Some points, one per row:
(-0.3, 3.0, 1.1, -0.4, -0.9, -0.5, -0.1, 0.3, 1.2, -0.5, -1.0, 1.4, 1.3, -0.4, -0.3, -0.9, -1.2, -1.4, 0.3, 0.6, -0.5, -0.9, 0.0, 0.1)
(-0.4, -1.5, -0.6, -0.5, 0.3, 0.1, 2.0, -0.5, -1.0, -1.3, -0.2, -0.6, -1.4, 0.6, 0.3, 0.4, 4.9, 1.3, -1.3, -0.6, 0.6, 0.7, -0.5, -0.9)
(-0.2, 2.8, 0.7, -0.3, -0.8, -0.8, 0.0, -0.1, 0.1, -0.8, -0.5, 2.2, 1.4, -0.7, -0.2, -0.6, -1.2, -1.2, 0.3, -0.3, 0.0, 0.0, 0.2, -0.1)
(0.5, -0.1, -0.7, -1.0, -0.2, -0.3, 0.0, 0.8, -1.0, -0.1, 0.8, -0.8, -0.5, 0.5, -1.0, 0.7, 0.3, 1.0, 0.7, 0.2, -0.8, -0.5, 0.2, 1.3)
(-0.1, 0.6, 1.2, 0.7, -0.2, -0.4, -0.1, 0.0, 1.5, -0.6, -0.8, 0.6, 0.7, -0.5, 0.2, -0.6, -1.3, -1.2, 0.6, -0.1, -0.2, 0.3, 0.4, -0.3)
(-0.2, 0.3, 0.2, 0.0, -0.3, -0.3, -0.2, -0.3, 1.2, 0.5, -0.1, 0.4, 0.7, 0.1, 0.4, -0.2, -0.5, -0.5, -0.2, -0.4, -0.1, -0.1, -0.2, 0.0)
(2.5, -1.3, -1.4, -1.2, -0.1, 3.1, -0.1, -0.9, -1.7, 1.0, 1.7, -1.3, -1.7, 1.2, -0.6, 2.7, -0.6, 0.2, -1.2, -0.5, -0.3, 0.4, 0.7, -0.5)
(-1.0, -1.3, 4.7, 2.6, -1.1, -1.0, -0.5, 0.7, 1.8, -1.5, -1.3, -0.2, 1.3, -1.4, 2.6, -0.9, -1.7, -1.7, 1.7, -0.7, -0.7, -0.5, 0.3, -0.4)
(-0.8, -1.4, 5.1, 0.9, -0.2, -0.3, -1.1, 5.3, 2.0, -1.6, -1.5, -1.3, 0.3, -0.9, 3.5, -1.0, -1.8, -1.7, -1.2, 1.9, -1.5, -0.6, -0.4, -1.6)
(-0.1, 0.8, 0.0, -0.6, 0.0, 0.0, -0.5, -0.6, 0.7, 0.7, 0.0, 0.1, 0.8, 0.1, -0.3, -0.4, -0.6, 0.1, 0.1, -0.4, 0.4, -0.3, -0.3, 0.0)
(0.0, 0.9, -0.5, -0.4, 0.2, 0.2, -0.3, -0.3, -0.8, 0.6, 0.2, -0.5, -0.3, 0.2, -0.7, 0.4, -0.2, 0.6, 0.2, 0.2, -0.3, 0.6, 0.0, 0.1)
(-0.2, 0.7, 0.0, -0.1, -0.3, -0.2, -0.4, -0.4, 0.8, 0.7, 0.1, 0.7, 0.7, -0.2, 0.0, -0.5, -0.4, -0.3, 0.1, -0.2, 0.1, -0.5, -0.2, -0.1)
(-0.4, 1.8, -1.5, -0.5, 0.1, 0.3, -1.0, 0.1, -1.7, 0.8, 1.6, -1.4, -1.0, 1.0, -1.3, 0.1, -0.5, 0.5, -0.2, 5.1, -1.6, 0.5, -0.3, -0.3)
(-0.9, -0.8, 0.2, -1.0, -0.4, -0.5, 0.5, -0.5, 1.7, 1.2, -0.2, 0.6, 1.2, -0.4, 0.0, -0.9, -0.9, -0.6, 0.1, 0.4, 0.7, -1.1, -0.1, 1.7)
(-0.1, -1.4, -1.3, 6.3, 0.8, -1.3, -1.4, 4.8, -0.8, -1.6, -0.9, -1.0, 0.3, -1.5, -0.9, -0.9, -1.3, -1.1, -1.1, 5.6, -1.2, 2.1, -0.7, -1.3)
(0.1, -0.6, -0.5, 0.9, -0.2, 1.2, -0.6, 1.6, 0.7, -0.6, 0.0, -0.6, -0.9, 0.5, 0.4, -0.1, -0.1, 0.3, -1.2, 1.2, -0.6, 0.5, -0.6, -0.8)
(-0.2, 0.3, 0.1, -0.2, -0.2, -0.2, -0.3, -0.4, 0.5, 0.3, 0.1, 0.9, 1.1, -0.2, -0.1, -0.5, -0.5, -0.4, -0.1, -0.1, 0.3, -0.3, -0.2, 0.1)
(-0.8, -0.2, 0.9, -0.1, -0.8, -0.4, 0.6, -0.5, 1.9, 0.4, -0.6, 1.2, 1.4, -0.5, 0.9, -1.1, -0.4, -1.2, -0.4, 0.0, 0.3, -0.7, -0.1, 0.3)
(-0.3, 0.3, 1.5, 0.5, -1.0, -0.3, -0.2, -0.6, 2.4, -0.5, -0.6, 0.1, 0.8, -0.3, 1.0, -0.4, -1.0, -1.2, 0.4, -0.3, -0.2, -0.1, 0.2, -0.1)
(0.6, -0.8, -0.6, -0.7, 0.2, 0.6, 0.3, -0.5, -1.1, 0.0, 0.1, -0.4, -0.6, 0.4, -0.4, 0.9, 0.5, 0.9, 0.0, -0.1, -0.2, 0.2, 0.5, 0.3)
(-0.1, 0.1, 0.6, 0.2, 0.1, -0.2, -0.4, 0.7, 2.6, -0.5, -0.8, -0.3, 1.5, 0.2, 0.4, -0.5, -1.0, -0.7, -0.4, 0.1, -0.8, -0.4, 0.0, -0.4)
(-0.4, 0.7, -0.4, -0.4, 0.2, -0.4, -0.1, -0.3, -0.6, 0.3, 0.0, 0.7, 0.6, -0.5, -0.5, 0.3, -0.5, 0.7, 0.7, -0.5, 0.4, 0.1, -0.2, 0.1)
(-0.3, 0.9, -0.2, -1.0, 0.0, -0.5, 0.2, -0.2, -0.5, 1.2, 0.2, 0.2, 0.6, 0.0, -0.7, -0.3, 0.4, 0.4, 0.7, -0.5, 0.0, -0.6, -0.1, 0.1)
(0.6, -1.4, -1.4, 1.1, -0.4, 1.7, 0.1, -1.0, -1.4, 0.0, 1.9, -1.1, -1.6, 2.0, -0.5, 0.0, 3.6, 0.0, -1.4, -0.9, -0.5, 2.5, -0.9, -0.9)
(1.1, -1.8, -1.6, -0.8, -0.4, 0.7, 0.5, -1.1, -1.6, 0.8, 2.4, -1.3, -1.7, 2.5, -0.9, 0.9, 7.1, -0.3, -1.5, -1.1, -0.2, -0.3, -0.5, -0.9)
(-0.3, 0.9, 0.4, 0.0, -0.4, -0.2, 0.0, -0.5, 0.6, 0.1, -0.2, 0.6, 1.5, -0.5, 0.1, -0.5, -0.6, -0.9, -0.4, -0.3, 0.7, -0.1, 0.0, 0.3)
(-0.2, 0.6, 1.1, 0.5, -0.4, -0.3, 0.1, -0.2, 1.6, -0.2, -0.7, 0.9, 0.9, -0.5, 0.3, -0.7, -1.2, -1.2, 0.2, -0.4, 0.0, -0.4, 0.1, 0.0)
(-0.8, 0.5, -0.4, -1.2, 0.0, -1.2, 2.4, 0.8, -1.0, -1.3, 0.2, -0.8, 0.2, -0.8, -0.2, -1.0, 0.8, 0.6, 2.3, 0.2, 0.5, 0.4, -0.3, 0.2)
(2.8, -1.5, -1.2, -0.7, 0.1, 1.4, 0.3, -0.8, -1.6, 0.7, 1.8, -1.2, -1.6, 1.4, -0.4, 1.6, 0.3, 0.3, -1.0, -0.9, -0.3, 0.6, 0.1, -0.1)
(0.4, 0.4, -0.4, -0.6, -0.3, -0.2, -0.4, 0.0, -0.6, 1.0, 0.0, -0.3, 0.2, 0.1, -0.7, 0.0, 0.1, 0.6, -0.3, 0.4, -0.3, 0.2, 0.2, 0.5)
(-0.4, -1.5, 1.7, 2.8, 0.2, -0.6, -0.9, 1.8, -0.2, -1.0, -0.4, -0.6, -0.7, -1.3, 2.6, -0.6, -1.4, -1.2, -0.8, 0.0, 0.2, 2.9, 0.0, -0.9)
(-0.1, -1.3, -0.8, 2.2, 0.3, 0.8, 0.0, -0.2, -0.6, -1.2, 0.3, 0.2, -0.9, -0.5, -0.7, -0.5, 2.6, 1.5, -1.1, 2.4, -0.7, -0.3, -0.3, -1.2)
(-0.4, -1.0, 0.9, 3.6, -0.7, 0.3, -0.3, 0.8, 0.2, -0.5, -0.7, -1.3, -0.9, 0.5, 4.2, 0.0, -1.0, 0.6, -1.5, -0.3, -0.4, 0.3, -0.9, -1.4)
Here are 24 more points, each followed by its number:
(-0.5, -0.4, 0.2, -0.8, 0.1, 0.0, 2.3, 0.9, 0.9, 0.7, -0.4, -0.3, 0.3, -0.1, 0.0, -0.5, -0.9, -0.7, -0.5, 1.1, 0.1, -0.6, -0.4, -0.7) 0
(-0.4, 1.8, -0.2, -0.7, -0.8, -0.4, -0.2, -0.4, 0.8, -0.2, -0.6, 2.1, 1.6, -0.4, -0.5, -0.8, -0.9, -0.9, 0.2, -0.2, 0.5, -0.6, -0.3, 1.6) 1
(0.0, -0.7, -0.4, -0.6, 0.7, -1.1, -0.5, -0.6, -0.2, -1.0, -0.3, 1.8, 0.8, -1.2, -0.7, -0.9, -0.8, -1.1, 0.4, -0.6, 4.2, 1.2, -0.2, 1.8) 2
(-0.6, -0.7, 3.1, 2.0, 0.2, -0.6, -0.7, 2.7, -0.1, -0.9, -0.9, 0.8, 0.0, -1.3, 2.3, -0.8, -1.4, -1.4, -0.8, -0.5, 0.0, 0.3, -0.2, -0.7) 3
(-0.1, 0.5, -0.3, -0.5, -0.1, -0.5, 0.1, -0.3, -0.5, 0.4, 0.4, -0.4, 0.4, -0.3, -0.2, 0.0, 0.6, 0.5, 0.5, -0.6, 0.8, -0.5, 0.0, 0.2) 4
(1.5, -1.3, -1.1, -0.7, 0.0, 1.4, -0.3, -0.6, -1.4, -0.1, 1.2, -0.9, -1.4, 0.6, -0.6, 1.7, -0.3, 0.6, -0.5, 0.2, 0.3, 1.1, 0.7, -0.2) 5
(0.5, 2.2, -1.0, -0.6, -0.6, -0.6, -0.8, 0.9, -1.3, 1.2, 0.7, -0.9, -0.7, 0.1, -1.0, -0.1, -0.5, 0.3, 0.1, 1.8, -1.4, 0.1, 1.6, 0.0) 6
(0.6, 0.2, -0.2, -0.4, 0.1, 0.7, -0.4, -0.1, -0.8, 0.2, 0.5, -0.4, -0.6, -0.1, -0.2, 0.2, 0.3, 1.0, -0.6, -0.3, -0.6, 0.9, -0.2, 0.1) 7
(-0.1, -1.4, -0.2, -1.1, 2.4, 0.2, 0.7, -0.6, -1.2, -0.7, -0.5, -0.1, -1.2, -0.5, -0.1, 1.1, 1.1, 0.9, 0.6, -0.3, 0.6, -0.8, 1.6, -0.4) 8
(0.5, -1.3, -0.7, -1.3, 1.0, -0.1, 1.8, -0.8, -1.2, -0.9, -0.5, -0.5, -1.4, 0.1, 0.2, 1.1, 0.6, 1.3, 0.4, -0.6, 0.3, 0.0, 1.2, 0.9) 9
(0.1, -0.8, -0.5, 0.4, 0.3, 0.2, -0.1, -0.3, 0.3, 0.7, -0.2, -0.4, -0.2, 0.1, -0.6, 0.9, 0.0, 0.7, -0.1, 0.6, -0.8, 0.0, 0.0, -0.2) 10
(-1.1, 5.5, -1.7, -1.4, -0.7, -1.2, 5.9, -1.4, 0.5, 0.4, -0.6, 0.2, 0.8, 0.7, -1.6, -1.3, -1.4, -0.8, -0.3, 3.4, -1.7, -0.1, -1.2, -0.9) 11
(0.1, 1.9, -0.3, -0.1, -0.8, -0.8, -0.6, 0.5, -0.9, -0.4, 0.8, 2.6, 0.3, -0.1, -0.6, -0.8, 1.0, -0.4, 0.0, -0.8, -0.1, -0.6, -0.5, 0.7) 12
(2.5, -1.3, -1.1, -1.3, -0.2, 1.5, 0.7, -0.9, -1.5, 0.0, 0.6, -1.1, -1.6, -0.1, 0.2, 1.9, 0.1, 0.8, -0.9, -0.3, -0.4, 1.5, 1.1, -0.1) 13
(0.0, 0.3, -0.3, 0.1, 1.8, -0.8, 0.2, -0.3, -0.5, 0.9, 0.1, -0.8, -0.2, 0.0, -0.5, 0.2, 0.9, 0.4, 0.0, -0.8, -0.5, -0.7, -0.4, 0.8) 14
(-0.2, -0.6, -0.7, -1.3, 4.8, -0.6, 0.3, -0.7, -1.3, -0.3, 0.1, -0.4, -1.0, -0.7, -0.1, 0.3, 1.0, 0.5, 0.4, -0.8, 1.7, -0.7, 0.0, 0.2) 15
(3.5, -1.2, -1.3, -0.6, -0.8, 1.1, 0.5, -0.4, -1.5, 1.6, 0.4, -0.9, -1.7, 0.9, -0.4, 2.2, -0.7, 0.2, -1.4, 0.5, -0.1, -0.4, 0.6, -0.2) 16
(-0.1, 0.5, 1.1, 0.8, -0.4, -0.2, -0.3, 0.3, 1.3, -0.7, -0.7, 0.1, 0.3, -0.5, 0.6, -0.3, -1.1, -1.1, 0.3, 0.1, 0.0, 0.0, 0.5, -0.3) 17
(-0.5, -1.1, -0.6, 0.7, 2.7, -0.2, 0.3, -0.8, -0.4, -0.9, -0.4, 0.4, -0.2, -0.5, 0.5, -0.2, 0.8, 1.0, -0.1, 0.3, 0.5, -0.4, -0.3, -0.5) 18
(-0.8, -0.5, 0.0, 2.0, -1.4, -0.9, -1.0, -1.2, 3.1, -1.3, -0.9, -1.1, 0.0, -0.9, 0.5, -0.6, -1.2, -1.4, 7.3, -0.7, -0.5, 0.3, 0.6, 0.7) 19
(-0.4, 0.5, -1.0, 3.5, -0.1, 1.9, -1.3, -0.4, 1.0, -0.6, -0.5, -0.3, -0.5, -0.5, 0.5, -0.5, -0.2, 2.4, -1.3, 0.9, -1.0, 0.0, -0.7, -1.4) 20
(-1.2, -0.2, -1.1, -0.9, 1.9, -1.5, -0.9, -1.2, -1.2, -1.1, 0.0, 3.6, 0.3, -1.6, -1.1, -1.3, -1.4, -1.5, -1.1, -1.2, 9.8, -0.2, -0.2, 3.3) 21
(-0.5, -0.1, -0.3, 3.0, -1.3, -0.9, -0.6, -0.8, 1.1, -1.1, 0.0, -1.1, 0.1, -0.7, 0.1, 0.6, 1.4, -0.6, 1.1, -1.0, 0.4, 1.0, 0.0, 0.2) 22
(2.8, -1.0, -1.6, -1.3, -0.4, 2.3, -0.2, -1.2, -1.8, 3.1, 1.8, -1.6, -1.8, 0.5, -0.7, 2.3, 0.3, -0.5, -1.5, -0.7, 0.7, -0.3, 0.7, -0.2) 23
Which three of these numbered points are nearest to each point below by angle, seen from the average point of the first points? Their numbers follow each, nearest first.
(-0.3, -1.0, -0.2, 1.2, 0.1, -0.3, 0.1, -0.5, -0.3, -0.3, 0.8, 0.2, 0.4, -0.9, 0.7, -0.3, -0.2, 0.3, -0.7, 0.5, 0.2, 0.9, 0.1, -0.2) > 18 2 21
(-0.8, -0.6, -0.3, 2.6, -0.8, -0.2, 1.3, -1.0, -0.4, -1.1, 0.3, -0.5, -0.4, -1.2, 0.9, -0.5, 0.3, 0.0, -1.1, 0.6, 0.8, 2.4, -0.2, -0.2) > 22 20 18
(-0.7, -1.8, -1.4, -0.4, -1.4, -1.1, 4.2, -0.2, 0.1, 2.6, 0.0, -1.5, -1.4, -0.8, 4.3, -0.9, -0.5, 1.1, 0.8, 0.8, -0.8, -0.7, -0.1, -0.1) > 0 9 11
(1.5, -1.1, -0.7, -1.2, 1.6, -0.1, 0.3, -0.7, -1.2, -0.2, -0.3, -0.3, -1.1, -0.5, 0.4, 1.4, 0.9, 1.2, 0.4, -0.3, 0.3, -1.0, 0.8, -0.3) > 8 9 15
(-1.0, -1.0, -0.9, -1.2, -1.2, -1.5, -0.1, -0.6, -1.0, -1.5, -0.8, 5.0, 1.8, -0.7, -1.3, -1.3, -1.4, -1.4, 2.2, -1.2, 3.5, 0.1, 0.0, 5.5) > 2 1 21
(-0.1, 0.0, 1.5, 0.6, -0.7, -0.3, 0.1, 0.0, 1.0, -0.6, -0.7, -0.1, 1.0, -0.5, 0.6, -0.5, -1.2, -1.2, 0.2, 0.1, -0.4, -0.1, 0.4, 0.7) > 17 3 19
(-0.3, 0.4, -0.3, -0.9, 0.0, -0.2, 0.0, -0.3, -0.4, 0.3, 0.2, -0.1, 0.6, -0.1, -0.5, 0.0, 0.5, 0.5, 0.7, -0.4, 0.1, -0.4, 0.2, 0.2) > 4 14 15
(-0.2, -1.7, -1.0, 3.6, 0.1, 0.0, 0.3, -1.3, 0.1, -1.4, -0.6, -1.2, -1.4, -1.3, -0.6, -0.9, 5.9, 0.9, -1.1, -0.2, 0.4, 1.5, 1.4, -1.5) > 22 18 20
(0.2, 4.4, -1.4, -0.8, -0.9, -0.5, -1.1, 0.6, -1.7, 2.0, 1.9, -1.3, -0.9, 0.8, -1.3, -0.3, -0.3, 0.2, 0.0, 1.4, -1.7, 0.2, 0.4, 0.2) > 6 11 7
(-0.3, -1.0, 0.3, -0.5, 0.0, 0.3, -0.4, -0.5, 1.4, -0.1, -0.2, -0.6, 0.0, 0.0, 0.3, -0.1, 1.6, 0.8, -0.1, -0.3, 0.0, -0.4, -0.2, 0.1) > 8 9 18
(-0.6, 2.2, -0.1, -0.8, 0.5, -0.2, 0.1, -0.2, 1.5, 1.1, -0.5, -0.4, 0.0, 0.7, -0.8, -0.3, -0.9, -0.2, 0.5, 0.9, -1.0, -0.4, -0.6, -0.4) > 11 6 1
(2.1, -1.1, -1.6, -0.8, -0.4, 5.2, -1.1, -1.4, -1.8, 4.8, 3.4, -1.7, -1.8, 0.9, -1.5, 1.2, -1.1, -0.3, -1.5, 0.4, -1.0, 0.9, -0.3, -1.3) > 23 16 5
(0.3, -1.6, -1.5, -1.7, 9.4, -1.0, 1.7, -1.1, -1.8, -1.1, 0.1, -0.7, -1.6, -1.1, 0.6, 0.4, 0.1, 0.0, -0.1, -0.6, 1.6, -1.4, 0.4, 0.6) > 15 18 8
(0.1, -0.7, -0.5, 3.8, 0.4, 1.1, -0.6, 0.3, -1.0, -0.6, 0.2, -0.8, -0.8, 0.2, 0.1, 0.1, 0.0, 1.9, -1.1, -0.3, 0.9, -0.6, -0.9, -1.1) > 20 18 22
(1.1, -0.9, -0.8, -0.8, 0.3, 1.1, -0.2, -0.2, -1.4, 0.2, 1.2, -0.9, -1.2, 0.9, -0.7, 1.2, -0.3, 0.3, -0.6, 0.2, -0.3, 0.9, 0.6, 0.2) > 5 13 23
(0.3, -0.4, 0.4, 1.3, 0.8, 0.6, 0.0, 0.1, 0.7, 0.1, -0.1, -1.0, -0.4, 0.8, 0.6, -0.1, -0.5, 0.6, -0.8, -0.5, -0.7, -0.6, -0.4, -0.7) > 20 10 18
(-1.0, 3.9, 0.8, -1.0, 0.4, -0.6, 3.3, 3.2, 0.2, 0.3, -1.1, 1.7, 0.6, -0.8, -0.5, -1.3, -1.2, -1.3, -1.3, 0.4, -1.3, -1.2, -1.1, -1.2) > 11 0 1
(-0.1, 6.1, -1.1, -0.6, -0.1, -0.8, -1.1, 1.0, -1.1, 0.3, 0.4, -1.2, -0.3, 0.2, -1.0, -0.4, -0.6, 0.4, -0.2, 0.9, -1.4, 0.0, 1.1, -0.4) > 6 11 12
(-0.3, 0.4, -0.5, 0.0, 0.4, -0.2, 0.0, -0.2, 0.3, 0.4, -0.2, -0.6, -0.2, 0.8, -0.8, 0.3, 0.4, 0.5, 0.1, -0.3, -0.4, -0.1, -0.3, 0.4) > 14 10 4
(-0.6, 0.1, 0.4, -1.3, -1.1, -0.9, 3.9, 0.8, 0.4, -0.9, -0.8, 1.5, 1.7, -0.9, 0.3, -0.7, -1.3, -1.1, 0.4, -0.4, 0.0, 0.0, -0.1, 0.6) > 0 1 11
(0.3, -0.3, -0.7, 2.2, 1.2, -0.7, -0.9, 0.9, -0.6, -0.4, -0.1, -0.1, 0.4, -0.8, -0.4, -0.4, -0.4, -0.5, -0.5, 1.0, 0.4, 1.0, -0.5, -0.5) > 18 20 2
(-0.1, -0.8, -0.2, 0.1, 0.0, -1.2, -0.8, 1.2, -1.0, -1.2, 0.1, 3.7, 0.6, -1.2, -0.5, -0.6, -1.4, -1.1, 1.0, -0.8, 1.4, 0.6, 0.8, 1.5) > 2 21 1
(-0.5, -0.2, 0.2, -0.2, 0.7, -0.7, -0.6, -0.4, -0.1, 0.2, 0.2, 0.3, 0.2, -0.9, -0.4, -0.5, -0.4, -0.4, -0.4, -0.9, 3.8, 0.0, -0.1, 1.1) > 21 2 4
(0.6, -0.4, -0.7, 0.1, -0.4, 0.2, -0.2, 0.0, -0.9, 0.7, 0.8, -0.8, -0.4, 0.3, -0.5, 1.0, 0.2, 0.9, -0.3, 0.4, -0.7, -0.4, 0.0, 0.3) > 16 23 5
(1.3, -1.2, -0.9, -1.2, -0.2, 0.8, 1.6, -0.4, -1.4, -0.4, 0.2, -0.9, -1.5, -0.1, 0.2, 1.7, 0.3, 0.8, -0.6, -0.5, -0.1, 1.2, 1.1, 0.1) > 13 9 5
(0.0, -1.1, -0.3, -0.4, 0.5, 0.5, 0.2, -0.3, -0.7, 0.0, 0.4, 0.1, -0.8, -0.4, 0.0, 0.8, 0.7, 1.7, -0.2, -0.5, 0.5, -0.3, -0.3, -0.3) > 8 9 7
(-0.2, 0.7, -0.1, -0.4, 0.1, -0.3, -0.5, 0.5, 1.0, 0.7, -0.2, -0.5, 0.4, 0.5, -0.5, 0.0, -0.1, 0.6, 0.0, -0.1, -0.4, -0.6, -0.4, -0.1) > 14 4 10
(-1.0, 0.9, -0.1, -0.7, -1.2, 0.1, -0.3, 0.0, 0.8, 1.2, -0.5, 0.8, 0.8, 2.6, -0.5, -0.8, 0.7, -1.1, -0.8, 1.3, -1.0, -0.2, -0.7, -0.5) > 11 1 12
(-0.3, 0.1, 1.3, 0.4, -0.4, -0.5, -0.1, 0.0, 1.5, -0.3, -0.7, 0.6, 0.9, -0.5, 0.7, -0.7, -1.1, -1.1, 0.2, -0.4, 0.2, 0.0, 0.4, 0.0) > 17 1 3
(-1.1, -1.8, 9.9, 5.9, 2.1, -0.7, -0.6, 0.7, -0.6, -1.7, -1.5, -1.7, -1.6, -1.6, 5.5, -0.8, -1.8, -1.8, -1.7, -1.4, -1.4, -1.2, -0.7, -1.7) > 3 17 20
(-0.2, 0.1, 1.7, 0.8, -0.5, -0.2, -0.1, 0.2, 2.2, -0.4, -0.9, 0.3, 0.4, -0.1, 0.9, -0.5, -1.1, -1.2, -0.1, 0.0, -0.5, -0.6, 0.1, -0.3) > 17 3 19
(-0.3, 0.5, -0.1, -0.4, -0.2, 0.0, -0.3, -0.2, 0.2, 0.4, 0.1, -0.1, 0.8, 0.0, -0.4, -0.2, 0.2, 0.3, 0.2, -0.2, 0.3, 0.1, -0.4, -0.2) > 4 1 14
(-0.6, 1.4, 0.0, -0.4, -0.1, 0.0, 1.6, -0.1, 1.9, 1.5, -0.4, 0.0, 0.1, 0.3, -0.4, -0.5, -0.7, -0.5, -0.1, 0.3, -0.7, -0.8, -0.8, -0.8) > 11 0 1
(-0.3, 0.4, 0.9, -0.4, -0.6, -0.7, 0.2, -0.2, 0.9, -0.4, -0.5, 1.9, 1.3, -0.7, 0.1, -0.7, -1.1, -1.0, 0.2, 0.0, 0.1, -0.5, 0.2, 1.0) > 1 17 2
(-0.1, -1.7, -0.7, -1.2, 1.7, 0.6, 1.4, -0.8, -0.7, -1.2, -0.5, -0.3, -1.4, 0.1, 0.4, 1.2, 1.8, 1.6, -0.6, -0.3, 1.6, -0.3, 0.1, -0.6) > 8 9 15
(-0.3, 0.8, 1.1, 0.3, -0.8, -0.1, 0.1, 0.0, 2.0, -0.6, -1.0, 0.7, 1.0, -0.6, 0.7, -0.6, -1.5, -1.3, 0.6, -0.3, -0.2, -0.1, 0.0, 0.1) > 17 1 19
(-0.5, 1.4, 0.5, -0.3, -1.3, -0.4, -0.2, -0.7, 0.9, -0.5, -0.7, 2.7, 2.1, -0.2, 0.0, -0.7, -1.2, -1.2, 0.8, -0.8, -0.1, -0.1, 0.0, 0.5) > 1 12 17
(0.4, 1.4, -1.5, -0.9, -0.9, 0.1, -0.9, 0.2, -1.7, 1.8, 3.2, -1.3, -1.3, 1.4, -1.3, -0.2, -0.6, 0.5, 0.0, 1.8, -1.6, 0.3, 0.3, 0.9) > 6 7 23
(-1.2, 0.0, 0.0, -0.6, 0.1, -0.9, 0.2, 0.1, 0.4, 1.2, 0.0, -0.1, 0.2, -0.4, 0.3, -1.1, 6.2, -0.7, -0.5, 0.0, -0.4, -1.3, -1.1, -0.6) > 14 4 12
(2.7, -1.3, -1.2, -1.4, -0.6, 1.4, 1.1, -1.1, -1.5, 0.4, 0.8, -0.9, -1.7, 0.0, 0.3, 2.2, 0.1, 0.7, -1.1, -0.7, 0.1, 0.4, 1.4, 0.0) > 13 16 5
(2.4, -0.9, -1.2, -1.3, 0.5, 1.8, 0.0, -0.7, -1.4, -0.1, 0.5, -1.2, -1.6, -0.4, 0.8, 2.2, 0.2, 0.7, -1.0, -0.2, -0.2, 0.3, 1.3, -0.3) > 13 5 16
(-0.5, 1.0, 1.3, -0.3, -1.2, 0.4, 0.0, 0.2, 1.5, 0.3, -0.6, -0.1, 0.3, 3.3, 0.7, -1.0, 0.6, -1.0, -0.8, -0.6, -1.2, -0.9, -0.5, -1.1) > 11 0 17
(-0.2, 0.2, 0.1, 0.5, -0.6, -0.3, -0.7, -0.2, 1.6, 0.4, 0.3, -0.8, 0.9, -0.1, 0.1, 0.1, 0.0, -0.3, -0.1, -0.7, -0.3, 0.5, -0.3, 0.0) > 22 19 17
(1.9, -1.3, -1.1, -1.3, -0.1, 0.6, 0.6, -0.9, -1.6, 0.1, 0.6, -0.9, -1.6, 0.4, -0.1, 1.9, 0.4, 0.7, -0.6, -0.4, 0.1, 0.3, 1.6, 0.4) > 13 5 16
(-1.0, 0.0, 7.2, 0.1, -1.5, -0.9, -1.0, 5.6, 2.7, -1.3, -1.4, -1.2, 0.7, -0.5, 2.8, -1.2, -1.6, -1.8, -0.3, 0.4, -1.7, -1.5, -0.7, -1.5) > 3 17 0
(-0.1, 0.5, -0.4, 0.4, -0.5, -0.3, -0.3, -0.3, -0.9, -0.2, 0.0, -0.7, -0.2, 1.0, -0.6, 0.1, 3.5, 0.8, -0.4, -0.8, -0.2, 0.4, -0.7, -0.2) > 14 4 7
(-0.4, 0.9, 0.4, 1.1, -1.3, -1.0, -1.1, -0.9, 2.0, -1.1, -0.5, 0.3, 0.6, -0.6, 0.5, -0.6, -0.3, -1.2, 3.9, -0.1, -0.7, 0.2, -0.2, 0.2) > 19 17 22
(-0.5, 1.0, 0.2, -0.5, -0.3, -0.1, -0.1, -0.7, 1.4, 0.3, -0.2, 1.4, 1.1, -0.2, -0.1, -0.7, -0.6, -0.8, -0.4, -0.1, 0.5, -0.3, -0.2, -0.1) > 1 21 2
(-0.3, -0.4, 1.0, 0.4, -1.1, 0.7, 0.2, 0.4, 0.5, 0.8, -0.3, -0.6, 0.7, 2.8, 0.8, -0.5, 0.0, -0.4, -0.6, -0.6, -1.0, -1.1, -0.4, -1.0) > 0 16 23
(-0.4, 2.7, 0.2, -1.0, -0.6, -0.6, 0.1, -0.5, 0.6, 0.1, -0.7, 2.7, 1.2, -0.6, -0.4, -0.9, -1.1, -1.0, 0.0, 0.0, 0.2, -0.6, 0.0, 0.6) > 1 12 11
(-0.1, 0.4, -0.3, -0.6, 0.1, -0.2, -0.3, -0.1, -0.4, 0.7, 0.2, -0.4, 0.0, 0.0, -0.4, 0.5, 0.4, 0.6, 0.5, -0.3, 0.0, -0.3, 0.0, 0.1) > 4 14 7
(-0.2, -1.3, -0.4, 0.2, 0.0, -0.5, 2.1, -0.2, -1.0, -0.5, -0.4, -0.4, -0.8, 0.3, -0.1, 0.3, -0.1, 1.7, 0.0, -0.5, 0.4, 0.8, 0.4, 0.3) > 9 8 13
(0.7, -0.8, -0.8, -0.2, 0.1, 0.8, -0.4, -0.2, -1.0, 0.1, 0.5, -0.4, -1.0, 0.6, -0.4, 1.5, 0.3, 1.1, -0.7, 0.3, -0.5, 0.0, 0.2, 0.1) > 5 13 16
(-0.3, -0.7, -0.7, 1.3, -0.9, -0.3, 0.1, -0.3, -0.9, -1.3, -0.3, -0.6, -1.0, -0.3, -0.3, -0.5, 9.9, 1.0, -1.0, -1.1, -0.8, 0.2, -0.8, -1.0) > 22 14 18
(-1.3, -1.7, -1.1, 2.4, -1.7, -0.5, -1.1, -1.5, 3.0, -1.7, -0.8, -1.5, -1.4, -1.4, -0.8, 0.0, -1.0, -1.4, 9.9, 0.2, -0.1, 2.6, -0.4, 0.2) > 19 22 17
(-0.9, -1.5, -0.1, 6.8, -0.9, -1.2, -1.4, -0.6, -0.9, -1.6, -0.6, -1.5, -1.5, -1.6, 3.2, -1.1, -1.7, -1.5, -1.2, 0.6, -0.4, 9.9, -0.3, -1.3) > 22 3 20
(0.0, 0.9, 0.1, -0.2, -0.2, -0.2, -0.5, -0.3, 1.1, 0.6, 0.0, 0.3, 1.0, 0.3, -0.2, -0.5, -0.6, -0.3, -0.1, -0.2, 0.0, -0.2, -0.3, -0.4) > 1 17 12
